Z717: [-5 30 40 33]
Z726: [-5 52 -7 21]
Z707: [33 40 31 -5]
Z802: [ -6  54 -10  -6]
Z457: [ -6  35 -20 -17]
Z480: [-4 29 39 -2]
Z151: [ -5 -20  60  -7]
Z690: [ -5  48   8 -30]
Z752: [ -6  10 -15  -6]
count Z802: [-7] => 0
order: [33 -5 30 40] => Z717
order: [ -6 -10  54  -6] => Z802

Z690: [  9   9   5 -52  -7   6  15   5   0   8  -6   6 -26 -45 -16  -4 -11   8
   4   0   3  -2  12   7   8  11   6   1   2   9  -2  13   2  20   6   0
   4   6  -8]
Z151: [  5  11 -16  -4 -45  -4   9   6   9   8  12   5   1 -11   6  -4   6  -2
  20   8   4   0   6  13   8  12   7   0   3   6   9   0   2  -6  -7  -1
  15 -52 -26]
Z457: [  9   9   5 -52  -7   6  15  -4   0   8  -6   6 -26 -45 -16  -4 -11   8
   4   0   3  -2  12   7   8  11   6   1  -4   9  -2  13   2  20   6   0
  12   6   5]
Z457? => [  9   9   5 -52  -7   6  15  -4   0   8  -6   6 -26 -45 -16  -4 -11   8
   4   0   3  -2  12   7   8  11   6   1  -4   9  -2  13   2  20   6   0
  12   6   5]
order: [ -2   9  12 -45   7   0   8   6 -26   1   0   9 -16   6   8   6 -52   8
  12  11  -2  20   5   5  13  -7   0   4  -4   6   2   3  15  -6 -11  -4
  -4   6   9] => Z457

Z439: [-56  41 -48  -9   6  41   5  36]
Z151: [ 26 -43 -36  -6   5 -22 -37  53]
Z480: [ 26 -43 -36  -6   5 -36 -36  26]
q: [ 27 -43 -36  -6   5 -37 -36  26] => Z480
q: [ 26 -44 -34  -6   6 -23 -38  54] => Z151
count Z439: [5] => 1
count Z480: [-35] => 0

Z707: [ 15 -16   5  17   0  17 -17  10  11  -2  16   9  16   4  -3 -17 -18 -17]
Z726: [11 15 18 13 11 13 18 20 12 20 11 13 20 12 13 16 12 12]
Z151: [24 27 28 24  6 23 33  8 23 31 27 11 25 24 23 29 23 25]
Z717: [  1  -8  -2   0   3   4 -12  10  -1  -5   2  10   1  -2   0 -11 -10 -12]
Z802: [-33 -19  -2 -13  43 -16 -15  21 -17  -3 -44  27 -15 -39 -18 -14 -14 -17]
Z690: [ 21 -19  -2 -13  43  10 -15  21 -17  -3 -44  27 -15 -39 -18 -14 -14 -17]
Z457: [ -5  -8  15  11  32   6   0  18   4  13 -13  22   9 -16  -7  -1  -5  -5]
Z752: [13 -1 19 21 14 18  5 13 15 16 11 15 20  3  3  3 -2  0]
Z439: [-23 -21   2  -4  39  -8 -15  20 -10   0 -34  25  -7 -33 -18 -15 -16 -18]
Z235: [  4  -8  -5  -1  -4   5 -15   8  -1  -9   8   7   0   3   3 -14 -11 -13]
Z480: [-24 -17   2  -5  39  -9 -12  20 -11   1 -34  25  -8 -32 -16 -12 -13 -15]
Z470: [ -6 -22  19  20  41   9 -10  21   7  13 -19  27  15 -26 -19 -11 -18 -15]
Z726? => [11 15 18 13 11 13 18 20 12 20 11 13 20 12 13 16 12 12]
Z457? => [ -5  -8  15  11  32   6   0  18   4  13 -13  22   9 -16  -7  -1  -5  -5]
count Z726: [20] => 3
q: [13 -1 19 21 14 18  5 13 16 16 10 15 20  3  3  2 -1 -1] => Z752
q: [24 27 28 24  6] => Z151
Z470? => [ -6 -22  19  20  41   9 -10  21   7  13 -19  27  15 -26 -19 -11 -18 -15]
q: [ 17 -17] => Z707

Z439: [-38 -43 -35 -20 -39 -43 -36 -43 -38 -43 -56  32  29  31 -49 -20 -42 -37]
Z151: [-31 -23   4  -2 -31 -25   3 -26 -29 -16 -17  27  25  27  -4   0 -15 -29]
Z470: [ 37  43  28  28  37  45  28  39  36  45  52 -30 -24 -28  42  26  45  35]
Z717: [ 25  14  40  39 -11  14  40  -8 -11  34  24  13  15  14  46  38  36 -12]
Z480: [-38 -45 -33 -28 -38 -46 -34 -40 -37 -49 -54  30  28  30 -47 -27 -48 -34]
Z752: [ -9  14  40  39 -11  14  40  -8 -11  34  24  13  15  14  46  38  36 -12]
order: [-12 -11 -11  -8  13  14  14  14  15  24  25  34  36  38  39  40  40  46] => Z717
q: [ 25  14  40  39 -11  14  40  -8 -11  34  24  13  15  14  46  38  36 -12] => Z717
order: [-12  36  38  46  14  15  13  24  34 -11  -8  40  14 -11  39  40  14  25] => Z717
Z151? => [-31 -23   4  -2 -31 -25   3 -26 -29 -16 -17  27  25  27  -4   0 -15 -29]

Z480: [-11 -14   6 -27  29  -6  -4  -6   8  26  19  -6 -24  23  14  10  -8  -2
   0 -11   1 -13  -8   4  -4  16   1 -25  14  -6   5  -4 -18   0 -16 -18
 -26 -27 -12 -13  22  25 -36  18]
Z752: [-27 -14  16 -24  -6 -13  25 -13  22   0   1  18  10  -4  -6 -26   9   1
   0 -18  14 -36  -4   4  -8  -8  -6 -27  23  -2  26   5 -12  -6 -11 -25
 -18 -16  19  -4  29  14   6 -11]
Z690: [-27 -14  16 -24  -6 -13  25 -13  22   0   1  18  10  -4  -6 -26   9   1
   0 -18   0 -36  -4   4  -8  -8  -6 -27  23  -2  26   5 -12  -6 -11 -25
 -18 -16  19  -4  29  14   6 -11]
q: [-11 -14   6 -27  29  -4  -5  -6   8  26  18  -6 -25  21  15  10  -8  -2
   1 -11   2 -13  -8   5  -4  16   1 -25  14  -6   6  -4 -17   0 -16 -17
 -27 -27 -12 -13  21  24 -36  17] => Z480
q: [  0 -18  14 -36  -4   4  -8] => Z752
q: [19 -6] => Z480
order: [ 14   6 -11 -27 -14  16 -24  -6 -13  25 -13  22   0   1  18  10  -4  -6
 -26   9   1   0 -18  14 -36  -4   4  -8  -8  -6 -27  23  -2  26   5 -12
  -6 -11 -25 -18 -16  19  -4  29] => Z752

Z470: [-37 -23 -33 -37  10 -47  16   9 -34   0 -24  -4   4   8]
Z752: [  9  -6  15  41  13   7 -27  10  26   1  14  19 -28  -4]
Z707: [ 10  15  14  -5  19   7  41 -28  26   1  -4  13   9 -27]
order: [ 15  41  13   7 -27  10  26   1  14  19 -28  -4   9  -6] => Z752
Z752? => [  9  -6  15  41  13   7 -27  10  26   1  14  19 -28  -4]
Z470? => [-37 -23 -33 -37  10 -47  16   9 -34   0 -24  -4   4   8]

Z439: [-10 -15  21   1  -9  28  20  -5   4 -30 -22   3  -6  -6 -24   8   0 -20
   6 -13  22   3  -1  24   0 -19 -14]
Z752: [ -6 -24   7  28  -4  28  16  -5   6 -20 -18   5  -3  -5 -20   6   4 -13
   5  -9  15   2   1  28   0 -17 -11]
Z726: [  5  16 -13  -9  18 -20  28  -6   1   6   7 -18   0 -24   2 -20  -5   4
  16 -11 -17  -3   0  -5   6   5  -4]
Z690: [-26 -17  12  -4 -17 -31  10   6   2  13  19   2   3  -3 -29 -39  10  46
  -3  28 -10  29  -5  19   6 -20 -43]
q: [ -6 -24   8] => Z439
q: [-11 -16  21   0  -9  28  20  -5   3 -30 -22   3  -5  -6 -24   9   0 -19
   6 -12  22   3  -1  25   1 -19 -14] => Z439
order: [  0  -5   6   5  -4   5  16 -13  -9  18 -20  28  -6   1   6   7 -18   0
 -24   2 -20  -5   4  16 -11 -17  -3] => Z726
order: [-24 -20 -20 -18 -17 -13 -11  -9  -6  -5  -5  -4  -3   0   1   2   4   5
   5   6   6   7  15  16  28  28  28] => Z752
count Z752: [28] => 3

Z752: [55 -9  6 59 -2]
Z151: [  7   3  -1 -10  -1]
Z802: [ 4  1  2 -3 -4]
Z235: [  3 -23  -3   5 -16]
q: [  4 -23  -4   5 -16] => Z235
Z752? => [55 -9  6 59 -2]

Z726: [ 26  52  33 -11 -38 -14 -25 -37 -30  35 -31]
Z717: [-24 -27 -26  37   4 -26   4  23  13 -31 -26]
Z457: [  4 -31 -26 -26  13 -27  24 -26  37   4 -24]
Z690: [-24 -27 -26  37  33  33   4  23  13 -31  24]
count Z717: [-26] => 3
order: [-31 -27 -26 -26 -26 -24   4   4  13  23  37] => Z717
q: [-24 -27 -26  37  33  33   4  23  13 -31] => Z690

Z470: [  0  10  -3   0   7   2  -5  -1  -4   1  15   9  -4   5   6   3   1  -4
   2 -13   2   8  -5   3   0  -7 -11  -7   5  -4 -10   7   3  -3  -9   2
   6   4  -5  -7  11 -21  -4]
Z717: [  9   2  -7 -10  -4  -4   8  -2  -6   5   1  -8   3   6  -3   4  -3   4
 -13  18   1   3  -1  -2   2   2  10   3  -2   5   0  15  -4  -4   7   0
  -7  -4  -5   4  14  -1  -1]
Z707: [  0   3   7  -3  14  -7  15  -7  -1  -3  -2   9   5   2   6   3   1  -5
 -13   2  -4   8  -4  -2   3   2  18  -4   4  -6   6  -2  -1   1  -4 -10
   0  -1  -4   4  10  -8   4]
Z707? => [  0   3   7  -3  14  -7  15  -7  -1  -3  -2   9   5   2   6   3   1  -5
 -13   2  -4   8  -4  -2   3   2  18  -4   4  -6   6  -2  -1   1  -4 -10
   0  -1  -4   4  10  -8   4]
q: [  5   2   6   3   1  -5 -13   2  -4   8  -4] => Z707
order: [  4  10  -8   4   0   3   7  -3  14  -7  15  -7  -1  -3  -2   9   5   2
   6   3   1  -5 -13   2  -4   8  -4  -2   3   2  18  -4   4  -6   6  -2
  -1   1  -4 -10   0  -1  -4] => Z707

Z439: [ 53   7  10 -26]
Z457: [  2 -12   1  14]
Z717: [ 14   2 -12   2]
Z235: [-10   9 -28  -8]
Z480: [53  7 10 -6]
Z752: [-28   8 -10  -8]
Z802: [ 14   2   2 -13]
Z470: [-59  -4   1  10]
Z690: [  9  17   3 -21]
q: [-29   6  -9  -5] => Z752
Z235? => [-10   9 -28  -8]
count Z457: [1] => 1
order: [  2 -12   2  14] => Z717
Z480? => [53  7 10 -6]
order: [-26   7  10  53] => Z439
order: [-28 -10   8  -8] => Z752

Z470: [-53 -53 -53 -53]
Z151: [ 38 -52   0  15]
Z726: [ 48 -54   3  15]
Z717: [ 40 -32   1  15]
count Z470: [-53] => 4
q: [ 48 -54   3  15] => Z726
order: [ 15   3 -54  48] => Z726
Z717? => [ 40 -32   1  15]
q: [-53 -54 -52 -54] => Z470
count Z470: [-52] => 0
Z726? => [ 48 -54   3  15]

